12, 33, 35, -38, -29
13, 22, 14, 25, 9
:
-29, 12, 33, 35, -38
9, 13, 22, 14, 25

-21, -12, -6, -20, 4
1, 3, -23, 6, -11
3, -7, 7, -4, -8
-10, -13, 18, 2, -8
12, 2, -14, 17, -5
-15, -7, -3, 23, 6
-8, 2, -24, 6, 0
4, 2, -19, -5, -1
7, -28, -42, -15, 9
3, -21, 6, 19, 5
:
4, -21, -12, -6, -20
-11, 1, 3, -23, 6
-8, 3, -7, 7, -4
-8, -10, -13, 18, 2
-5, 12, 2, -14, 17
6, -15, -7, -3, 23
0, -8, 2, -24, 6
-1, 4, 2, -19, -5
9, 7, -28, -42, -15
5, 3, -21, 6, 19

-3, 2, 7, -1, 2, 2
6, 0, 30, -1, 2, -3
-1, -6, -37, 1, 0, 1
0, -3, 1, 4, 1, -3
8, 2, -22, -2, -5, -1
-3, -3, 27, 2, 1, -2
5, -2, 6, -3, -1, -1
4, -2, -28, 0, -4, 0
9, -1, 0, -3, 2, -4
:
2, -3, 2, 7, -1, 2
-3, 6, 0, 30, -1, 2
1, -1, -6, -37, 1, 0
-3, 0, -3, 1, 4, 1
-1, 8, 2, -22, -2, -5
-2, -3, -3, 27, 2, 1
-1, 5, -2, 6, -3, -1
0, 4, -2, -28, 0, -4
-4, 9, -1, 0, -3, 2

19, -1, 19, 11, -18, -16, -2
39, -43, -23, 38, 17, -29, 16
:
-2, 19, -1, 19, 11, -18, -16
16, 39, -43, -23, 38, 17, -29

-30, -3
-38, 7
8, -14
:
-3, -30
7, -38
-14, 8

4, 27, 27, -1, 22
-7, -2, -15, 4, -8
25, 44, 46, 15, 42
34, 10, 13, 38, 24
-12, 13, -4, -6, -9
-10, -29, -16, 6, -12
5, -18, 28, 35, 5
-5, 3, -20, -1, 16
14, -4, -4, 18, -1
-31, -1, -18, -8, -19
-3, -13, -16, 0, 1
:
22, 4, 27, 27, -1
-8, -7, -2, -15, 4
42, 25, 44, 46, 15
24, 34, 10, 13, 38
-9, -12, 13, -4, -6
-12, -10, -29, -16, 6
5, 5, -18, 28, 35
16, -5, 3, -20, -1
-1, 14, -4, -4, 18
-19, -31, -1, -18, -8
1, -3, -13, -16, 0

-23, 6, 5, -13, 1, 19, 12
-16, 0, -6, -6, 14, 25, -21
11, 6, 5, 13, 0, 14, 7
39, -6, 1, -10, -14, -14, 8
:
12, -23, 6, 5, -13, 1, 19
-21, -16, 0, -6, -6, 14, 25
7, 11, 6, 5, 13, 0, 14
8, 39, -6, 1, -10, -14, -14
---
-6, -36, -28, 2, -8, -21, -23, -13, -9, 1, -14, 3, -25, -10, -14, -8
2, -12, -7, 0, 13, -10, -5, -3, -5, -1, 11, -1, -16, 4, -3, -3
-13, 19, 25, 4, 34, 8, 29, 15, 5, -6, -15, -9, 4, -19, 20, 13
:
-13, 19, 25, 4, 34, 8, 29, 15, 5, -6, -15, -9, 4, -19, 20, 13
2, -12, -7, 0, 13, -10, -5, -3, -5, -1, 11, -1, -16, 4, -3, -3
-6, -36, -28, 2, -8, -21, -23, -13, -9, 1, -14, 3, -25, -10, -14, -8

-31, 11, -32
-5, 11, 5
5, 31, 42
34, 28, 34
4, 0, -3
-1, 3, 4
:
5, 31, 42
34, 28, 34
-5, 11, 5
-1, 3, 4
4, 0, -3
-31, 11, -32

-1, -20, 9, 17, 7, 4
-1, 34, -15, -21, -18, 2
2, 38, -8, -16, -12, -10
-1, -10, -3, 7, -5, -2
1, 46, -12, -25, -16, -1
-1, 18, -5, -10, -8, 9
1, -3, 6, 10, 4, -5
:
-1, -20, 9, 17, 7, 4
1, -3, 6, 10, 4, -5
-1, -10, -3, 7, -5, -2
-1, 18, -5, -10, -8, 9
2, 38, -8, -16, -12, -10
1, 46, -12, -25, -16, -1
-1, 34, -15, -21, -18, 2

-6, -24, -30, -41
-3, 43, 1, 31
-13, -28, 23, -10
24, 8, 29, 12
:
24, 8, 29, 12
-13, -28, 23, -10
-3, 43, 1, 31
-6, -24, -30, -41

-4, 2, 17, 10, -3, 1, -12, -44, 3, 1
-2, -2, 3, 11, 25, 8, 17, 27, -1, 2
-10, -2, 26, 21, -19, 4, 15, 0, -1, 4
:
-10, -2, 26, 21, -19, 4, 15, 0, -1, 4
-4, 2, 17, 10, -3, 1, -12, -44, 3, 1
-2, -2, 3, 11, 25, 8, 17, 27, -1, 2

1, 30, 4, 0, 31, 3, -1, 1, 0
0, 3, 29, 0, 1, 2, -1, 0, 0
1, 4, 33, 0, 3, 2, -1, 1, 0
:
1, 4, 33, 0, 3, 2, -1, 1, 0
0, 3, 29, 0, 1, 2, -1, 0, 0
1, 30, 4, 0, 31, 3, -1, 1, 0

0, -5, -34, 6, -2, -21
1, 12, 16, -9, 18, -21
9, 5, -8, -7, -9, 14
-2, -7, -30, 4, -1, -11
2, 11, -23, -12, -11, -13
:
1, 12, 16, -9, 18, -21
9, 5, -8, -7, -9, 14
2, 11, -23, -12, -11, -13
-2, -7, -30, 4, -1, -11
0, -5, -34, 6, -2, -21

-43, -26, -6, 4, -5, -6, 7, -18
1, -11, -2, -15, -3, 17, 6, -14
22, 36, 4, 4, 8, -15, -12, 9
-34, 5, -16, 22, 5, -33, -17, -10
-23, -36, -5, -18, -9, 24, 11, -23
:
22, 36, 4, 4, 8, -15, -12, 9
1, -11, -2, -15, -3, 17, 6, -14
-23, -36, -5, -18, -9, 24, 11, -23
-43, -26, -6, 4, -5, -6, 7, -18
-34, 5, -16, 22, 5, -33, -17, -10

39, 2, -15, 26, -38, -27, 0, 25, -36, 1, -30, -15, -14, -6
29, 29, 33, 1, -3, -8, 38, 16, -7, 33, -21, -28, -25, -28
29, -30, 18, 37, 22, -25, -4, -19, 31, -27, -30, 9, 11, 40
-38, 27, -38, -20, -24, 9, -39, 29, 7, -38, -12, 29, 6, -33
13, -14, -14, -26, -17, 11, 25, 0, -32, 1, -34, 14, 21, 23
-6, -15, -11, 36, -28, -8, -27, 34, -8, 38, -3, -40, 7, 38
:
29, 29, 33, 1, -3, -8, 38, 16, -7, 33, -21, -28, -25, -28
29, -30, 18, 37, 22, -25, -4, -19, 31, -27, -30, 9, 11, 40
-6, -15, -11, 36, -28, -8, -27, 34, -8, 38, -3, -40, 7, 38
13, -14, -14, -26, -17, 11, 25, 0, -32, 1, -34, 14, 21, 23
39, 2, -15, 26, -38, -27, 0, 25, -36, 1, -30, -15, -14, -6
-38, 27, -38, -20, -24, 9, -39, 29, 7, -38, -12, 29, 6, -33
---
-10, -20, -36, -28, 9
-5, -20, 9, -2, -23
-25, 30, -10, 6, -3
-27, -1, 9, -1, -31
-19, -13, -5, -8, -19
:
-20, 9
30, -10

-5, 28, 6, 25, 12
-33, 1, -14, 16, -7
11, 29, 1, 18, 19
6, -1, -2, -19, -35
:
1, -14
29, 1

-12, 18, 13
-36, -26, -17
14, 7, 27
9, 27, -12
-43, 28, -18
:
-26, -17
7, 27

28, 18, 13, -34
-14, -6, 10, 12
5, 13, 10, 2
-32, -24, 14, 6
7, 1, -4, -15
:
-6, 10
13, 10

-14, 11, 11, -21, 15
-24, 11, 18, -12, 20
25, -21, -21, 2, -4
25, -24, -15, 4, 4
33, -23, -22, 8, -2
:
11, 18
-21, -21

-7, 25, -10, 0
6, -11, 10, 7
4, 38, -10, 10
:
-11, 10
38, -10

-12, -27, -17
-8, -14, -23
-22, -24, -10
1, 23, 35
-9, 12, 16
:
-14, -23
-24, -10

-15, -33, 33
19, -20, -37
17, -19, -33
:
-20, -37
-19, -33
